In the data rows, the value 128 means zero.
Here are some points, each followed by its number:
[ 60 142  88 128 162 174 122  64 135 182 115  74  90 100 130 156 107  72
 157 145 156 146  61 174 140 160 127 124 125 140 118 118 119 132 109 108
 114 132 145 202 113 149 132  93 143  96 103 151] 0
[124 156 120 125 139 112 136 126 156 123  99 152 174 150 111  89 113 117
  98 134 116 167 144 112 162 115 107 132 121 106 114 124 143 107  97 116
 164 158 156  81 164  96 131  76 143 115 113 125] 1
[103 138  95 115 125 200 126  90 151 151 112 107  90 110 123 160 134  98
 150 120 137 107  96 161 124 117 147 128 158 120  72 127 114 132  77 112
 114 104 124 199 107  88 113 107 138 116 154 107] 2
[140 132 103  98 131 136 160 136 143 172 109 162 105 104 102 131 103 151
 109 105 145 172 124  92  91 123 119 127 150 102 130 158 137 146 127 128
 112 123 107  99 143 139 127  84 130 111  77 125] 3
[117  85 144 118  90  59 127 182 126 149 141 181 138 153 116  99 116 157
  91 133 136 156 206  93 100 106  94 158 102 134 149 163 100 123 172 164
 162 133 118  35 127 198 179 112 104 129 102 155] 4
[172 140 153 175  91  76 157 217 125  49 117 150 114 171 129  80 113 181
 125 106  84 194 141  98 176 148 136 147 123 215 182 209 166 108 142 169
 201 158 173  76 154 166 173 138  85 178 139 127] 5
[ 98 144 195 130 153 128  96 113 153 141 130 163  70 131 181 169  62 151
 166 177 174 123 186 162 148 133  96 144 136 173 112 143  64 131  92 168
 109 162 113 181  99 114 160 172 136 118  83 142] 6
[199  66 183 160  76  44 187 191  76  66 178 180 186 140  87 116 191 165
 117  89  46 113 131   4 143 116  93 151 106 132 190 205 131 113 205 114
 130 184 150   0 123 158 113 139 108 166 133 189] 7
[ 69 144 110 104 143 217 122 109 169 160 153 111 114 131 143 170 108 138
 138 145 147  98 117 179 109  98 139 140 130 132  92 111 125 122  93 131
 128 108  90 207 104 158 128 150 114  93 126 139] 8
[119 108 146 149 100 129  69 137 147 139 138  99 120 126 148 190 114 101
 153 139 144 113 122 160  94 151 146 129  97 130 162 119 126 152  92 114
 137 117 112 151  87 105 157 168 119 142 182 153] 9
[107 127 116 120 124 173 108  82 148 147 121  96 120 101 136 133 127  73
 166 121 177  77 127 171 112 130 134  98 137 135 112  91 110 161  71 130
 119 113  83 165 102  79 121 127 141 112 139 116] 10
[117 139 133 183  90 112 104 143 133 126 153 157 176 166 132  82 142 153
 114 130 133 145 166 101 123 132 139 108 125 115 182 132 124 133 149 123
 141 137 109  97 103 146 152  98 109 148  96  88] 11
[207 113 160 121 134  99 128 186  46  68 132 154 139  99 145 173  57 166
 113 184  69 101 116  89 104 121 128 116 137 117 147  97 134  92 170 123
 167 158 113  98 121 106  53 209 193 149 124 211] 12
[112 154 100 107 186 192 136  75 148 150 141 106 122 111 131 142 132 109
 111 125 131 134 109 179 132 111 128 101 155  99  65 107  92 108  75 120
 104 143 111 162 148 153 152  95 123  95 107 101] 13
[139 150 157 170  75  42 172 215 106  82 113 209 168 193 106  21 201 202
 140 113 111 153 202  47 193 114 117 153  82 120 206 234 146 163 202 134
 178 156 170  21 152 185 202 141 100 191 110 145] 14
[125 155 131  95 152 109 136 150 153 113 147 130 112 134 140 102 128 126
 121  79 131 135 150 107 122 105  81 108 130  96 147 137 156 114 131 132
 111 160 141 106 140 142 167 137  94 146 117  84] 15
[255 135 214 167 102   0 132 230   0   0 145 216 175  92 137 176  31 172
  70 145   0 100 134   0 161 199  23 110 184 106 224  88 196  31 224 151
 197 255 191   0 219 132   0 211 210 208 144 255] 16
[ 77 138 104 104 154 172 148  90 140 168 112 116 129 113 115 136 140 101
 156 126 163 112  77 193 107 132 142 137 151 115 107 120 123 148 121 116
 155 115  87 191 106 105 116  98 100 111 144 112] 17
[130 133 119 116 131 127 127 119 139 124 109 139 121 140 136 144 112 120
 134 140 143 144 133 116 150 142 108 139  91 142 124 124 105 115 106 137
 134 125 148 137 112 102 139 147 144 126 150 147] 18
[165  98 136  77 139 138 134 116  96 131  99 115 142 158 155 159  89 118
 167 137 107 136 128 118 101 131 133 124 143 138 133 147 124 120 142 156
  90 145 150 148  90 117  98 140 143 140 106 128] 19
[119 125 145 143 143 184  82  99 106 122 122 115  78 102 135 139 109 128
 130 105 154 117 132  96  84 160 124 115 136 128 110 117  68 109  98 135
 110  89 130 172  97 130 171 158 123 140 135 113] 20
Which five points above are nearest to each new point by angle, seen from the average point of the numbered points? Their numbers follow each, nearest first.
[130 124 147 117 129 143  87 153 125 115 132 137 121 141 146 156  92 107
 131 147 136  69 175 168 125 150  98 130 127 146 137 130 131 113 119 159
 127 158 124 132 108 124 117 137 159 117 110 159] 6 10 9 8 19
[193 121 118 192  81  50 128 191 100 143 129 223 162 160 123  78 198 160
  91  89 120 157 190  57 166 127 133 168 143 172 183 181 165 191 206 132
 126 150 110  28 116 167 129 123  93 184  72 112] 14 7 11 4 5
[121 181 140  71 158 173 156   4 170 147 113  90 113 177 109 129 117 142
 138 182 123  94  76 152 103 136 143  63 150 106  34  58  56 111  95  75
  91 120 105 173  65 123 120  69  89 115  78 111] 13 2 17 8 0
[117 125  92 104 148 165 125 115 126 143 104  95  60 141 119 155 108 108
 103 168 118 101 109 122 133 138 134  99 106 104  76 137 152 123 110 126
 127 102 150 192 104 129  98 163 140 144 119  87] 2 8 0 13 17
[ 96 116  98 139 121 135 111 126  92  96  81 119 121 122 131 142 111 119
 148 140 157 120 136 166 115 123 104 138 127 165 113 116 100 146 138 125
 127 137 114 179 114  96  95 151 172 132 134 108] 10 2 17 0 18
[239 115 129 169  57   0 132 255  44  21 151 255 223 222  94   0 178 255
  73  41  37 162 255   0 178 119 103 221  81 135 255 205 232 142 243  95
 137 172 183   0 209 193 214 182  80 188  90 150] 14 7 5 4 16
[ 82 127  97 121  71 119 146 129 121 153 137  78 142 136 140 107 209 132
 143 116 117 146 169 120 126  81 174 117 109 137 158 134 103 146 170 137
 110 166 135  70 127 157 117 144  98 161 112  84] 11 14 15 4 7
[152 179 133 158  77 103 130 167 111  74 140 144 129 177  99  87 155 148
  93 122 139 147 131  53 140 140 174 145 124 139 149 148 164 147 143 116
 151 152 209  42 152 128 134 143 125 153  82 141] 14 5 7 11 16
[135 127 104 120 152 115 151  90 149 154 143 144  79 110 116 151 137 152
 140 130 124 155 122 108 137 102 132 121 116 110 106 130  87 121 100 132
 133 115 137 172 136 155 170 181 139 137 113  73] 13 20 2 8 0
[111 120 136 121 112 146 163 158 152 146 126 139 120 144 149 120 118 130
 103 122 138 126 150 162 140 137 139 135  89 123 138 139 122 131 124 143
 140 143 120 131 165 116 168  73 134 118 136 128] 1 17 13 8 2
[108 126  87 108 144 173 122  81 152 170 150 116 109 115 136 144 123 109
 154 130 167 103  89 173 128 154 131 122 127 107  81 143  93 144  72 118
 110  97 102 195 129 116 141 123 128 107 158  90] 2 17 10 13 8
